Each row has a name. Each question is about the rows just above it. Places in a row count from 1.

1.579,0.000,-3.893,0.519,1.199,2.015,-0.276,0.000,-0.715,-3.025,-1.810,-0.321,2.957,-2.830,1.154,0.141,5.019,-0.621,-1.810,1.639,-1.914,-2.224,-0.937,0.328,1.687,0.904,0.000,-1.613,-1.454,1.199,2.895,0.000,0.674,2.907,0.000,-0.828,-1.141,4.590,0.508,-1.826,1.406,-1.810,-4.566,-4.740 -> <60>
2.009,-0.196,0.000,-0.270,1.920,1.515,-1.031,-2.997,0.000,-0.883,-2.077,-0.847,0.000,-1.748,1.342,-0.820,6.305,0.520,-0.639,2.635,-2.810,0.000,-2.077,0.000,0.277,0.425,-4.845,-2.366,-0.331,0.000,0.564,4.129,0.000,1.429,1.939,4.118,-0.676,4.119,1.091,0.000,0.908,-0.988,0.000,-2.983 -> <147>
2.627,-1.121,-4.135,-0.226,1.083,2.398,-0.399,-1.846,-1.592,-1.986,-1.450,-0.730,3.112,-1.123,0.553,-0.850,6.749,0.879,-0.013,2.754,-3.445,-1.536,-1.563,0.078,1.842,1.549,-4.394,-0.463,-1.363,-1.507,1.382,3.528,0.000,2.341,1.144,0.476,1.560,3.628,0.000,-1.513,0.509,-2.666,-3.725,-3.938 -> <198>
1.721,0.000,-2.894,0.351,1.522,2.219,-0.508,-2.371,-0.528,-1.922,-1.696,-1.705,2.502,-1.114,1.432,-0.105,5.562,-0.103,-1.391,1.030,-2.569,-2.012,-2.143,0.183,0.638,1.530,-5.332,-1.879,-2.185,0.000,0.170,3.219,-1.047,3.032,2.222,0.598,-1.391,4.158,0.000,0.000,2.124,1.250,0.000,-2.204 -> <23>
2.283,-2.258,2.452,-1.504,1.169,5.769,-5.107,-4.092,-4.766,-3.998,0.000,0.000,1.763,-6.273,1.937,2.858,4.994,-0.818,0.820,-1.979,2.153,-3.446,-2.615,4.752,2.274,-0.595,0.000,2.724,2.474,0.000,1.391,8.147,2.590,0.000,4.591,0.000,1.052,0.974,0.000,-5.099,0.923,0.280,0.000,-4.175 -> <124>
2.453,-0.786,0.000,-0.935,-2.179,0.714,0.514,0.000,-0.807,-2.998,-0.761,-3.147,0.000,0.000,2.195,0.000,4.680,0.079,-3.275,5.440,0.829,0.000,-3.867,-2.903,-2.633,1.686,0.000,2.453,0.000,1.439,1.793,2.453,-3.261,-1.532,4.957,-3.367,-0.057,3.654,2.453,-1.814,-3.372,2.405,-0.594,-1.747 -> <114>
-0.351,0.000,-6.727,-2.964,-0.149,-2.356,1.158,-1.730,0.611,-2.874,2.563,-1.072,1.116,-2.913,0.000,-0.635,0.000,-5.087,-2.321,0.000,-2.993,-4.147,-0.229,2.811,1.780,-0.359,-6.961,0.000,-0.076,1.427,-0.837,1.552,-3.816,-5.043,0.755,-2.334,-3.552,0.000,-3.201,-3.705,0.000,1.872,-3.010,-2.383 -> <90>
1.458,0.044,-3.386,-0.118,2.157,2.230,-1.197,-3.367,1.561,-1.413,0.000,-2.477,3.682,-1.604,2.918,-1.176,5.415,-0.337,-1.357,1.281,-2.386,-2.102,0.000,0.000,0.000,0.730,-4.417,0.000,0.000,-0.282,2.612,3.550,-1.557,3.657,3.328,-1.184,0.049,3.313,-0.014,0.000,2.044,-1.565,-3.521,-2.477 -> <115>
2.824,0.000,-3.081,-3.050,0.021,-1.666,0.000,-0.912,2.977,-1.917,-3.532,0.005,2.104,0.000,-0.053,0.247,7.732,-0.176,1.540,1.640,-2.597,-0.123,2.618,0.988,1.674,0.419,-1.113,-4.770,-0.681,-0.285,4.169,5.532,0.000,-0.244,4.449,-1.384,0.120,0.000,-1.723,-3.965,4.343,2.573,-4.949,-3.556 -> <9>
0.878,0.273,-2.638,-0.301,2.050,1.567,1.007,-1.698,-1.309,-2.550,1.007,-0.193,2.209,-3.234,1.519,-1.126,5.889,-0.012,0.000,1.393,-3.324,-2.665,-0.708,0.427,1.683,0.274,-5.227,-1.431,0.000,0.000,2.484,4.246,0.000,3.238,1.923,-0.955,-0.493,0.000,0.000,-0.783,1.007,-1.727,-3.897,-2.353 -> <33>
Every place of 1.007 in <33>:	7 11 41
Places of 4.119 in row <147>:	38
Every place of 1.561 in <115>:	9
Every place of 2.453 in <114>:	1 28 32 39
Which value appears more than once in <124>?	0.000
Count of -1.810 in <60>:	3
Which value appears more than once in <198>?	0.000

-0.212,3.256,3.256,-2.571,-0.511,-3.551 -> <17>
-5.264,-0.510,3.243,3.185,-0.510,3.185 -> <19>
-0.511,-3.320,-0.511,-3.774,-3.774,-0.511 -> <93>
-1.039,-1.039,-5.265,3.383,-6.377,-0.510 -> <128>
Which value appears more than once in <17>?	3.256
Places of -0.511 in row <93>:	1 3 6
Count of -5.265 in <128>:	1
The value that <128> holds more than once:	-1.039
Whose row is -0.511,-3.320,-0.511,-3.774,-3.774,-0.511?	<93>
Count of -0.511 in <93>:	3
At which places does <19> hold -0.510?	2 5

7.521,3.158,-2.737,-2.330,3.158 = <56>
-0.986,1.585,-0.986,1.585,1.585 = <41>
1.586,1.586,-1.760,1.586,1.586 = <7>
How many times does <41> hold 1.585?	3
Repeated in <56>:	3.158
Places of 1.586 in row <7>:	1 2 4 5

-2.290,0.344,1.477,1.540,-2.370,1.004,1.954,1.208,0.026 : <155>
6.160,4.311,-0.396,-0.396,-6.408,-0.396,-0.396,2.274,-0.396 : <15>
1.099,-0.667,-5.502,-2.213,0.188,-3.428,1.099,1.207,-0.749 : <16>
0.824,-0.663,-4.994,-1.965,-3.095,-3.095,-1.965,-3.095,-1.965 : <37>
0.824,-0.663,0.983,-1.965,0.128,-3.095,0.487,0.983,-0.696 : <133>
0.856,-0.699,-5.200,-2.050,0.150,-3.221,0.501,1.027,-0.725 : <146>
3.286,0.866,-3.094,-1.790,-0.132,-2.399,-1.015,2.168,-0.198 : <20>
Repeated in <15>:	-0.396
Count of 0.982 in <133>:	0
Where do 1.099,-0.667,-5.502,-2.213,0.188,-3.428,1.099,1.207,-0.749 appear?	<16>
At which places does <16> hold 1.207?	8
Which value appears more than once in <16>?	1.099
Every place of -3.095 in <37>:	5 6 8

-5.384,0.874,-5.482,0.603,-5.457,-2.397,-2.362,-4.095,5.016,-3.231,1.836,2.118,-3.200,0.207,-2.173,1.707,-1.016,-3.903,-6.152,-4.191,0.657,-0.649,-2.199,-0.406,-4.112,-1.684,-0.739,-3.691,-2.259,0.289,-1.780,-2.984,6.146,2.961,-4.345,0.163,5.192,-4.847,2.686,-0.223,-3.231,-0.158,0.657,-5.404,-2.221,-2.043,-0.716,0.657,-4.841,-0.064,0.657,3.230 -> <123>
-5.384,0.874,-5.482,0.603,-5.457,-2.397,-2.362,-4.095,5.016,4.749,1.836,2.118,-3.200,0.207,0.658,1.707,-1.016,-3.903,-6.152,-4.191,-5.305,-0.649,-2.199,-0.406,-4.112,-1.684,-0.739,-3.691,-2.259,0.289,-1.780,-2.984,6.146,2.961,4.749,0.163,5.192,-4.847,2.686,-0.223,-3.231,-0.158,4.749,-5.404,-2.221,4.749,-0.716,-2.336,-4.841,-0.064,0.657,3.230 -> <22>
-5.384,0.874,-5.482,0.603,-5.457,-2.397,-2.362,-4.095,5.016,-2.930,1.836,2.118,-3.200,0.207,-2.173,1.707,-1.016,-3.903,-6.152,-4.191,-5.305,-0.649,0.866,-0.220,-4.112,-1.684,-0.662,5.782,2.567,-1.871,-1.537,0.866,-3.712,-0.545,2.517,-1.071,-0.214,0.866,-1.736,-0.853,2.692,0.242,-4.817,1.657,1.843,0.173,0.374,0.866,1.350,-0.220,2.261,-1.552 -> <31>
Repeated in <22>:	4.749
Whose row is -5.384,0.874,-5.482,0.603,-5.457,-2.397,-2.362,-4.095,5.016,-2.930,1.836,2.118,-3.200,0.207,-2.173,1.707,-1.016,-3.903,-6.152,-4.191,-5.305,-0.649,0.866,-0.220,-4.112,-1.684,-0.662,5.782,2.567,-1.871,-1.537,0.866,-3.712,-0.545,2.517,-1.071,-0.214,0.866,-1.736,-0.853,2.692,0.242,-4.817,1.657,1.843,0.173,0.374,0.866,1.350,-0.220,2.261,-1.552?	<31>
Every place of 0.657 in <123>:	21 43 48 51

-2.432,6.670,4.554,0.806,-0.064 -> <136>
2.493,-2.680,3.010,-5.169,-5.169 -> <126>
0.840,6.670,6.670,0.840,0.840 -> <74>
-2.432,0.841,4.554,0.806,-0.291 -> <12>
0.806,0.806,0.806,0.806,0.806 -> <130>
The row with -2.432,6.670,4.554,0.806,-0.064 is	<136>
How many times does <130> hold 0.806?	5
Which value appears more than once in <126>?	-5.169
How many times does <12> hold 0.806?	1
Count of 0.840 in <74>:	3

2.103,-1.062,-1.096,-2.309,-1.096,-4.494,0.890,-1.096,-0.365 : <11>
-2.513,-7.547,0.625,-2.275,-2.504,0.625,-2.310,2.276,-2.425 : <99>
-1.936,-7.238,-1.936,-2.006,-2.503,1.157,-2.503,-2.503,-1.002 : <121>
-2.255,-2.255,-1.003,-5.234,-2.255,1.157,2.859,-1.003,-1.003 : <68>
Which value appears more than once in <11>?	-1.096
At which places does <68> hold -1.003?	3 8 9
How many times does <99> hold -2.310?	1
Count of -2.503 in <121>:	3

2.475,5.688,-5.534,-4.474,-2.702,-0.559,-0.739,3.013,1.797,-4.212,-1.270,5.689,-3.631,-1.820,-4.794,5.723,-4.066,-0.558,-5.106,0.442,0.442,1.462,-2.837,3.999,0.127,-4.735,-0.085,0.454,2.812 : <48>
2.475,5.506,-5.534,-4.474,-2.702,-0.559,-0.739,3.013,-2.836,-4.212,3.999,5.689,-3.631,4.203,-0.382,-1.329,-4.066,4.203,-0.559,-2.489,0.442,1.462,-2.837,3.999,-0.559,-4.735,-0.085,0.454,-0.559 : <30>
5.807,-1.407,-1.328,-3.783,-3.524,-0.336,-3.783,-5.893,-3.458,-0.967,0.390,-3.783,-1.328,-4.408,-0.292,-1.155,2.949,1.179,-4.589,-3.050,-4.174,5.575,5.191,0.202,-5.741,-1.328,0.956,-0.053,0.390 : <98>
Every place of -2.837 in <30>:	23
How many times does <48> hold 5.689?	1
Every place of -0.559 in <30>:	6 19 25 29
Every place of -1.328 in <98>:	3 13 26
Times 0.390 occurs in <98>:	2
How many times does <30> hold -0.085?	1
Where do 5.807,-1.407,-1.328,-3.783,-3.524,-0.336,-3.783,-5.893,-3.458,-0.967,0.390,-3.783,-1.328,-4.408,-0.292,-1.155,2.949,1.179,-4.589,-3.050,-4.174,5.575,5.191,0.202,-5.741,-1.328,0.956,-0.053,0.390 appear?	<98>

-5.089,-3.135,7.950,-6.233 -> <176>
4.869,-0.337,4.869,-5.968 -> <39>
4.747,-4.950,4.747,4.747 -> <196>
-0.146,-0.146,-0.146,-0.147 -> <84>
-5.075,-4.663,5.958,-5.598 -> <46>
-3.371,-3.658,-3.371,-3.658 -> <2>
-2.243,-0.730,1.354,-4.699 -> <91>
-1.291,-2.425,-1.492,-1.800 -> <200>
-0.481,1.451,-0.154,-2.236 -> <180>
-3.717,-1.118,4.066,-6.721 -> <156>
-3.390,-3.560,4.973,-3.370 -> <67>
How many times does <84> hold -0.147?	1
Places of 4.747 in row <196>:	1 3 4
Repeated in <39>:	4.869
Whose row is -0.146,-0.146,-0.146,-0.147?	<84>
Repeated in <196>:	4.747
Places of -3.371 in row <2>:	1 3

